[[141 133 121 114 139 126 126 142 115 142 136 115 129 128 136 120]
 [130 122 125 133 105 120 113 124 124 116 128 133 132 128 117 133]
 [135 134 136 134 136 109 117 130 143 129 136 132 123 128 108 147]
 [124 121 128 126 128 127 120 128 124 140 107 132 138 128 126 124]
 [133 128 139 131 134 104 133 139 131 143 120 136 122 128 126 136]
 [121 154 126 129 129 117 116 120 115 125 133 127 125 128 116 120]]
|
[[120 136 128 129 115 136 142 115 142 126 126 139 114 121 133 141]
 [133 117 128 132 133 128 116 124 124 113 120 105 133 125 122 130]
 [147 108 128 123 132 136 129 143 130 117 109 136 134 136 134 135]
 [124 126 128 138 132 107 140 124 128 120 127 128 126 128 121 124]
 [136 126 128 122 136 120 143 131 139 133 104 134 131 139 128 133]
 [120 116 128 125 127 133 125 115 120 116 117 129 129 126 154 121]]

[[127 128 129 119 133 125 130 121 123]
 [124 126 130 124 136 121 123 122 124]
 [101 122 144 122 137 111 129 112 118]]
|
[[123 121 130 125 133 119 129 128 127]
 [124 122 123 121 136 124 130 126 124]
 [118 112 129 111 137 122 144 122 101]]

[[129 127 127 129 126 125 142 128 140 119 140 116]
 [126 130 135 125 147 108 117 109 126 120 118 132]
 [120 135 138 135 124 128 126 130 132 124 132 125]
 [112 144 150 142 127 125 131 130 134 117 130 123]
 [129 127 127 127 138 118 102 117 111 145 110 145]
 [122 134 134 134 118 140 129 138 135 123 134 121]]
|
[[116 140 119 140 128 142 125 126 129 127 127 129]
 [132 118 120 126 109 117 108 147 125 135 130 126]
 [125 132 124 132 130 126 128 124 135 138 135 120]
 [123 130 117 134 130 131 125 127 142 150 144 112]
 [145 110 145 111 117 102 118 138 127 127 127 129]
 [121 134 123 135 138 129 140 118 134 134 134 122]]

[[125 138 108 104 137 123 133]
 [135 154 126 118 141 113 141]
 [135 132 130 122 145 127 144]]
|
[[133 123 137 104 108 138 125]
 [141 113 141 118 126 154 135]
 [144 127 145 122 130 132 135]]

[[129 125 131 129 131 125 127 131 124 135 120]
 [127 128 129 127 126 132 130 125 153 104  98]
 [133 118 133 135 128 129 126 126 109 146 156]]
|
[[120 135 124 131 127 125 131 129 131 125 129]
 [ 98 104 153 125 130 132 126 127 129 128 127]
 [156 146 109 126 126 129 128 135 133 118 133]]

[[145 156 132 135 154]
 [135 135 136 135 133]
 [138 133 154 153 127]
 [130 118 151 147 113]
 [144 154 135 137 151]]
|
[[154 135 132 156 145]
 [133 135 136 135 135]
 [127 153 154 133 138]
 [113 147 151 118 130]
 [151 137 135 154 144]]

[[116 127 134]
 [151 141 131]
 [149 142 126]
 [155 123 132]
 [152 127 131]
 [150 129 127]
 [127 111 130]
 [145 142 133]]
|
[[134 127 116]
 [131 141 151]
 [126 142 149]
 [132 123 155]
 [131 127 152]
 [127 129 150]
 [130 111 127]
 [133 142 145]]

[[118 107 126]
 [129 143 131]
 [115 112 128]
 [110 141 136]
 [142 158 131]
 [120 103 125]
 [140 152 130]
 [154 115 117]]
|
[[126 107 118]
 [131 143 129]
 [128 112 115]
 [136 141 110]
 [131 158 142]
 [125 103 120]
 [130 152 140]
 [117 115 154]]

[[122 139 109 147 127]
 [114 129 152 129 128]]
|
[[127 147 109 139 122]
 [128 129 152 129 114]]
---
[[121 126 118 126 105 120 128 125 125 126 126]
 [132 130 131 130 137 130 128 130 130 128 128]
 [134 131 138 130 149 138 132 130 130 134 134]]
|
[[132 130 131 130 137 130 128 130 130 128 128]]

[[126 127 129 128 127 129 126 119 124]
 [124 132 126 127 128 127 126 105 124]
 [129 129 125 129 127 129 129 135 126]]
|
[[124 132 126 127 128 127 126 105 124]]

[[125 124 125 124 124 123 125 125 125 124 125 123]
 [135 135 128 127 129 128 135 129 136 137 137 130]
 [127 124 136 139 139 140 127 137 125 125 124 138]
 [129 129 131 133 133 134 129 132 128 129 129 134]
 [134 130 132 130 133 131 134 132 133 134 134 130]
 [131 122 141 141 143 142 131 142 128 127 126 136]
 [143 145 123 116 120 116 143 122 147 148 150 122]
 [124 125 124 124 123 124 123 124 124 123 124 124]]
|
[[135 135 128 127 129 128 135 129 136 137 137 130]
 [129 129 131 133 133 134 129 132 128 129 129 134]
 [131 122 141 141 143 142 131 142 128 127 126 136]
 [124 125 124 124 123 124 123 124 124 123 124 124]]

[[119 150 135 117 125]
 [139 154 146 111 128]
 [132 143 141 119 123]]
|
[[139 154 146 111 128]]

[[108 102 150 142 114 118 125 128 141 114 138]
 [149 117 109 105 127 139 138 136 142 132 134]
 [125 124 127 120 120 140 123 130 135 130 132]
 [145 116 126  98 117 142 134 123 144 132 125]
 [126 123 119 140 127 130 106 121  98 109 110]
 [130 118 135 124 143 134 139 142 135 122 140]
 [134 129 132 102 120 140 140 141 132 138 120]]
|
[[149 117 109 105 127 139 138 136 142 132 134]
 [145 116 126  98 117 142 134 123 144 132 125]
 [130 118 135 124 143 134 139 142 135 122 140]]

[[135 113 123 127 124]
 [149 112 146 143 104]
 [105 151 107 112 150]
 [112 138 101 105 136]
 [146 118 150 151 110]
 [149 103 147 150 107]
 [141 121 147 142 113]
 [100 150 125 120 148]
 [126 126 134 131 137]
 [154 109 156 154 110]
 [104 126 117 118 148]]
|
[[149 112 146 143 104]
 [112 138 101 105 136]
 [149 103 147 150 107]
 [100 150 125 120 148]
 [154 109 156 154 110]]

[[110 128 124 137 108 110]
 [132 120 148 138 105 112]
 [132 122 151 139 115 114]]
|
[[132 120 148 138 105 112]]

[[121 121 120 120 122 126 130 122 126 127 120 122 120]
 [155 140 153 155 153 140 111 145 116 117 156 154 151]
 [125 130 128 128 126 125 127 129 130 126 127 126 129]
 [120 144 131 131 119 106 118 140 141 117 123 115 137]]
|
[[155 140 153 155 153 140 111 145 116 117 156 154 151]
 [120 144 131 131 119 106 118 140 141 117 123 115 137]]
---
[[132 142]
 [152 122]]
|
[142 152]

[[116 152 129 137]
 [119 116 117 157]]
|
[137 117]

[[130 116]
 [129 123]
 [138 126]
 [150 124]
 [124 140]]
|
[116 129]

[[127 139 130 128]
 [128 109 109 137]
 [138 122 114 139]
 [117 141 141 100]]
|
[128 109 122 117]

[[121 137]
 [110 125]
 [158 113]]
|
[137 110]

[[145 135]
 [154 131]
 [144 135]
 [144 136]
 [148 130]]
|
[135 154]

[[132 117 131 116 138]
 [128 152 121 103 128]
 [124 145 127 108 129]
 [135 100 123 107 125]]
|
[138 103 127 100]
---
[[144 111 125 128]
 [115 139 124 130]
 [140 117 133 121]
 [127 157 129 131]]
|
[[144 111]
 [115 139]
 [140 117]]

[[119 128 131 132]
 [128 135 123 141]
 [123 128 131 125]
 [135 151 123 140]
 [131 137 127 136]]
|
[[119 128]
 [128 135]
 [123 128]]

[[142 111 122]
 [146 124 142]
 [124 132 110]
 [105 122 114]]
|
[[142 111]
 [146 124]
 [124 132]]

[[124 124 130 108]
 [141 139 124 113]
 [136 125 126 128]
 [144 125 120 154]]
|
[[124 124]
 [141 139]
 [136 125]]

[[117 135 126]
 [128 111 117]
 [115 136 127]
 [151 126 109]
 [132 112 116]]
|
[[117 135]
 [128 111]
 [115 136]]

[[127 126 127]
 [114 147 133]
 [142 144 152]]
|
[[127 126]
 [114 147]
 [142 144]]
